In the rows, zero is written as 128.
One turn or mirror swaps these rows in pairs. Which row does each one swap with?
The rows were stretched afterwards, more along some directions than others.
Getu: [115  99  89 132  88 132  92 119 110 133 171 141 134  69 152 113 162 140
 136]
gegav: [148 148 117 110 158 129 106 131 122 112 128 150 136 117 123 150 114 148
  90]
kopus: [116  86 114 156 115 109 113 114 135 106 144 129 132 106 135 120 143 121
 150]
pamem: [148 118 121 110 145 135 137 127 123  95 125 150 139 120 130 146 125 138
 103]
nav: [147 122 105 155 134 114  83 113 118 110 154 156 144 127 129 141 123 138
 114]
pevom: [139 132 133 128 137 128 112 123 118 115 136 153 122 126 120 134 133 138
 125]
gul: [141  96 106 113 125 121 113 115 122 132 128 128 119  95 125 123 151 126
 143]
nid: [137 115 105 147 120  89  76 121 129 146 150 116 115  70 135 112 155 130
 142]
goz: [120 116 103 121 111 115 112 137 130 133 134 125 118  75 139 129 126 134
 123]
sipa: [122 114 135 122  99 105  88 118 128 168 146 141 117  61 129 125 169 163
 126]
ladur: [140  87  98 130 141 124 118 129 138 100 146 151 139 110 122 133 141 133
 128]
nofot: [155 133 134 136 148 106 100 110 146 120 153 138 126 118 136 135 138 144
 104]
Simez: [146 134  93 133 114 132 102 121 103 103 143 123 136 134 147 121 113 127
 118]
bako: [139 106  95 112 101 118 100 109 135 115 171 151 144  64 159 126 163 147
 118]
nok: [121 135 123 114 125 132  98 108 106 110 131 148 137 113 112 141 134 140
 123]
rubu: [142 148 129 122 146 122 113 147 114 114 116 139 128 134 117 143 108 148
 104]
fesig: [115 102 130 139 107 119  85 103 141 137 158 133 118  69 133 127 169 145
 130]
Fila: [133 111 103 119 112 111  96 107 131 121 145 117 132  79 150 116 150 112
 136]
dozan: [136 120 119 124 149 133 134 132 110  94 114 143 142 146 110 145 114 136
 118]
mul: [120 108  98 134 102 141 124 118 114 120 164 152 153 137 141 121 126 139
 121]
tove: [134 114 144 103 152 126 132 127 143 115 114 148 120 105 104 158 129 145
 107]
segu: [139  96 102 123 114 110 118 129 131 112 138 122 128  64 151 118 149 130
 130]
big: [128 113 119 108 114 113 116 119 127 119 129 112 120  66 138 126 149 136
 136]
Fika: [144 124 123 118 134 125  92 104 111  99 131 138 142 120 130 147 132 151
 115]
Fani: [147 117 128 137 126  99 100 129 121 129 115 114 113 119 115 111 129 140
 142]
kemug: [152 140 156 143 153 115  99 119 124 119 126 114 118 133 113 139 131 144
 127]
Sem: [141  95  86 152 111  95  80 108 135 137 155 128 123  75 144 121 143 135
 118]
Lim: [130 136 130 119 137 134 102 107 122 135 148 154 130 116 119 147 144 147
 104]
noti: [138 131  90 117 109 143 117 126 109 101 149 143 144 129 146 131 114 142
 100]
tavor: [134 114 116 143 135 122 108 119 114 106 120 142 141 147 115 126 127 114
 125]
Sikab: [125 119 122 157 125 118 109 151 118 131 144 143 132 124 119 123 125 141
 133]
Febi: [139 116 106 130 106 126 112 119 111 122 171 146 153 115 157 106 162 136
 133]
mefu: [126 120 145 138 147 116 128 132 142 107 112 130 120 128 101 144 114 132
 119]
tur: [118 110 116 152 103 128 121 122 120 116 124 122 112 131 124 111 126 116
 134]
ril: [121 111 106 141 114  98 104 131 143 137 134 128 112  61 137 116 140 126
 127]
robed: [141 107  93 132 113 102  97 138 123 116 157 135 148  74 150 123 140 144
 121]
fumud: [114 105 114 159  91 126  96 102 109 139 144 134 130 102 128 132 141 140
 122]
Rodu: [142 103 129 109 132 118 117 105 138 123 123 117 114  95 133 120 156 127
 140]
zud: [105 102 113 137 122 123 106 122 121 112 137 131 129 103 111 121 144 122
 153]
Buka: [123 107  99 148 120 128 124 129 110  85 131 141 151 164 131 123 115 110
 145]
tif: [145 102  78 151 108 118 108 116 106 106 161 147 164 131 161 106 137 122
 131]
Pala: [149 121 112 129 151 115 103 140 124 132 158 151 145 123 126 138 127 149
 123]
sofu: [132 107 104 143 118 112 124 139 133 109 121 116 109 116 125 112 118 119
 137]
peg: [125 112 106 102 108 131 100 112 113 106 127 115 131  99 140 129 143 131
 141]
batet: [135 123 106 127 118 115  93 124 116 114 131 127 138  94 130 141 119 147
 108]
vonud: [127 137 133 106 113 133  97 123 114 147 135 143 121  84 122 147 137 163
 108]

Pala pairs with sipa
Sem pairs with nofot
rubu pairs with goz
Lim pairs with nid

